Each row has a name. Each question is about the rows just above it.

j_998: [128 137 168  96]
j_626: [122 166  96 178]
j_545: [ 96 135 156 166]
j_728: [156 166 138 108]
j_44: [139 167 161 159]
j_688: [113 161 105 184]
j_645: [155 167 108  97]
j_993: [ 96 135 158 132]
j_86: [103 154 119 185]
The one value in j_645 and j_44:
[167]
Which value is in both j_44 and j_645?
[167]
Shared by j_993 and j_998:
[96]

j_111: [126 128 113 129 149 133 114 140 131 125 116  95 133 127 130 146 131 113
 128 128 123 110 155 140 128 126 125 137 142 134 157 116 128 128 115 138
 135 129 128 130 114 128 122 110 128]
j_358: [122 134 122 140 128 135 131 161 124 130 124 128 154 114 131 128 147 128
 116 127 131 108 150 125 114 119 113 129 104 128 131 129 141 120 149 140
 133 141 129 129 138 137 140 119 109]
j_187: [133 123 125 113 106 129 115 111 128 125 135 134 109 136 125 144 109 121
 133 132 125 142 128 138 119 128 110 127 114 114 136 128 130 128 128 128
 137 138 120 124 132 124 140 118 128]
j_757: [125 128 131 134 143 131 136 146 121 131 133 137 144 117 129 120 139 136
 121 127 133 125 131 127 140 128 122 136 128 128 165 107 110 128 111 144
 138 133 128 122 112 133 128 106 128]
j_929: [125 137 129 132 146 135 132 153 114 131 138 139 148 114 128 126 139 135
 118 129 135 126 136 131 141 128 142 129 158 154 128 122 111 138 125 138
  88 128 128 145 128 138 105 127 147]
j_296: [126 128 113 129 149 126 114 140 131 125 116  95 133 127 130 146 131 113
 128 128 123 110 125 130 128 128 135 132 155 136 152 118 128 125 144 131
 138 143 116 108 119 128 123 130 157]
j_531: [125 128 131 134 143 131 136 146 121 131 133 137 144 117 140 120 139 136
 121 127 133 125 131 127 140 128 122 136 128 128 165 107 125 138 141 136
 137 128 113 124 128 118 139 118  98]
Whose row is [122 134 122 140 128 135 131 161 124 130 124 128 154 114 131 128 147 128
 116 127 131 108 150 125 114 119 113 129 104 128 131 129 141 120 149 140
 133 141 129 129 138 137 140 119 109]?
j_358
Whose row is [126 128 113 129 149 133 114 140 131 125 116  95 133 127 130 146 131 113
 128 128 123 110 155 140 128 126 125 137 142 134 157 116 128 128 115 138
 135 129 128 130 114 128 122 110 128]?
j_111

j_181: [142 139 143  95  98 119 167 146 166 125 161 151 174  97]
j_432: [135 124 126 128 115 150  87 126  93 172 172 167 135 131]
j_665: [127 123 128 126 129 135 119  94  77 148  95 108  82 120]
j_212: [135 124 126 128 115 150  87 126  69 149  92 119  96  94]
j_459: [128 123 125 111 129 126 103 144  98 166 173  99 139 126]
The row with [135 124 126 128 115 150  87 126  93 172 172 167 135 131] is
j_432
Shared by j_181 and j_432:
[167]
Which value is in both j_181 and j_212?
[119]

j_684: [ 98 115 124 127 133 118 144 173 104 135 103 137 129 151 121 157 124 159
 131 133  89 133 116  70 163  88  72 145 112 138 111 107 130 124 134 116
 106 137 131 132 101 109  84 118 136 149 105 123 192 124 105]
j_570: [ 98 115 124 127 133 117 144 173 104 135 103 137 129 151 121 157 124 159
 131 133  89 133 154  70 163  88  72 145 112 138 111 107 130 124 134 116
 106 137 131 132 101 136 120 135 167 130 113 105 120 128 147]
j_582: [105  87 106 109 185 139 119 126 140 150 176 107 152 151  75 175 128 123
  83 124  97 125 148 144 166  79  86  98 112 161 172 125 140 109 111  99
 115 159 162 134 146 122  86  97 162 171  75 149 188 101  97]
Whose row is [ 98 115 124 127 133 118 144 173 104 135 103 137 129 151 121 157 124 159
 131 133  89 133 116  70 163  88  72 145 112 138 111 107 130 124 134 116
 106 137 131 132 101 109  84 118 136 149 105 123 192 124 105]?
j_684

j_261: [140 159 149 135 139 134 129 136 140 127 123 139 142 138 158 141 147]
j_439: [159 130 160 129 134 132 124 140 139 160 124 144 140 136 158 135 153]
j_448: [178 124 141 134 128 136 130 139 137 132 127 140 140 127 144 131 148]
j_308: [132 123 144 129 139 134 128 136 138 126 127 141 144 124 151 132 147]
j_348: [135 125 149 135 139 126 129 136 140 127 123 143 142 138 158 141 147]
Whose row is [159 130 160 129 134 132 124 140 139 160 124 144 140 136 158 135 153]?
j_439
Whose row is [135 125 149 135 139 126 129 136 140 127 123 143 142 138 158 141 147]?
j_348
[178 124 141 134 128 136 130 139 137 132 127 140 140 127 144 131 148] is in which row?
j_448

